a =
[[127 139 120 137 138 127 123 121 134]
 [141 120 116 139 115 139 124 140 114]
 [115 132 152 132 136 117 121 122 134]
 [117 107 158 127 113 114 121 140 116]]
Indices start at 0.
(0, 0) => 127
(1, 4) => 115
(1, 6) => 124
(3, 4) => 113
(2, 6) => 121
(3, 7) => 140
(1, 8) => 114
(1, 3) => 139
(0, 1) => 139
(1, 2) => 116
(3, 8) => 116
(3, 5) => 114
(2, 7) => 122
(0, 4) => 138

x = array([144, 119, 103, 112, 143])
x[0]	144
x[2]	103

X =
[[117 141 134 141 141 141 104 142 131 102 142 138 119 134 107]
 [102 121 150 122 121 122 132 121 132 133 121 121 100 155 140]
 [149 144 115 142 141 141 108 144 134 109 141 142 147 109 112]
 [118 140 135 139 139 139 107 140 132 108 137 140 116 140 104]]
X[0,0]	117
X[0,4]	141
X[:, 7]	[142, 121, 144, 140]
X[:, 1]	[141, 121, 144, 140]
X[1,7]	121
X[:, -3]	[119, 100, 147, 116]
X[0]	[117, 141, 134, 141, 141, 141, 104, 142, 131, 102, 142, 138, 119, 134, 107]
X[:, -10]	[141, 122, 141, 139]
X[-2,2]	115
X[1,-6]	133
X[3,8]	132
X[-2,10]	141
X[3,-8]	140
X[-3,10]	121
X[:, 14]	[107, 140, 112, 104]
X[:, 4]	[141, 121, 141, 139]
X[-2,3]	142
X[-1,-2]	140
X[2,-1]	112

m =
[[140 117 122 130]
 [134 137 137 141]
 [135 140 138 142]
 [134 137 139 142]
 [138 138 143 145]
 [133 136 136 140]
 [113 119 127 115]
 [138 142 144 146]
 [133 138 137 142]
 [136 139 137 142]
 [156 114 111 138]
 [149 113 116 133]]
m[0, 0] -> 140
m[8, 0] -> 133
m[9, 1] -> 139
m[:, 0] -> [140, 134, 135, 134, 138, 133, 113, 138, 133, 136, 156, 149]
m[:, 2] -> [122, 137, 138, 139, 143, 136, 127, 144, 137, 137, 111, 116]
m[7] -> [138, 142, 144, 146]
m[4, 3] -> 145
m[7, 1] -> 142
m[0, 2] -> 122
m[6, 0] -> 113
m[:, 3] -> [130, 141, 142, 142, 145, 140, 115, 146, 142, 142, 138, 133]
m[6] -> [113, 119, 127, 115]
m[10, 3] -> 138
m[11] -> [149, 113, 116, 133]
m[5, 2] -> 136
m[0, 1] -> 117
m[10, 0] -> 156

M =
[[151 136 139 119 104 132]
 [136 108 123 152 124 139]
 [146 128 134 129 110 134]
 [147 128 136 125 112 131]
 [146 142 123 106 133 109]
 [139 105 135 124 145 115]
 [146 142 123 106 132 109]
 [139 104 135 125 145 115]
 [139 104 135 125 146 115]
 [138 104 134 128 143 118]
 [138 106 131 133 139 122]
 [142 118 131 118 141 113]
 [144 133 123 118 131 116]
 [136 108 122 152 124 139]
 [136 108 123 152 124 139]]
M[0, 0]	151
M[4]	[146, 142, 123, 106, 133, 109]
M[14, 5]	139
M[4, 3]	106
M[:, 1]	[136, 108, 128, 128, 142, 105, 142, 104, 104, 104, 106, 118, 133, 108, 108]
M[4, 0]	146
M[3, 2]	136
M[10, 2]	131
M[7]	[139, 104, 135, 125, 145, 115]
M[3, 1]	128
M[13, 2]	122
M[0, 5]	132
M[6]	[146, 142, 123, 106, 132, 109]
M[:, 2]	[139, 123, 134, 136, 123, 135, 123, 135, 135, 134, 131, 131, 123, 122, 123]
M[:, 3]	[119, 152, 129, 125, 106, 124, 106, 125, 125, 128, 133, 118, 118, 152, 152]
M[8, 2]	135
M[10, 5]	122
M[2, 2]	134
M[1, 4]	124
M[12, 4]	131
M[6, 5]	109
M[14, 4]	124
M[6, 1]	142
M[10]	[138, 106, 131, 133, 139, 122]
M[14, 3]	152
M[2, 0]	146
M[5, 4]	145
M[:, 0]	[151, 136, 146, 147, 146, 139, 146, 139, 139, 138, 138, 142, 144, 136, 136]
M[6, 4]	132
M[2, 5]	134
M[6, 3]	106
M[13, 3]	152
M[4, 4]	133

grid = [153 114 118 135 109 109 126 146 131 122 117 119 132 130 143]
grid[0] = 153
grid[3] = 135
grid[12] = 132
grid[8] = 131
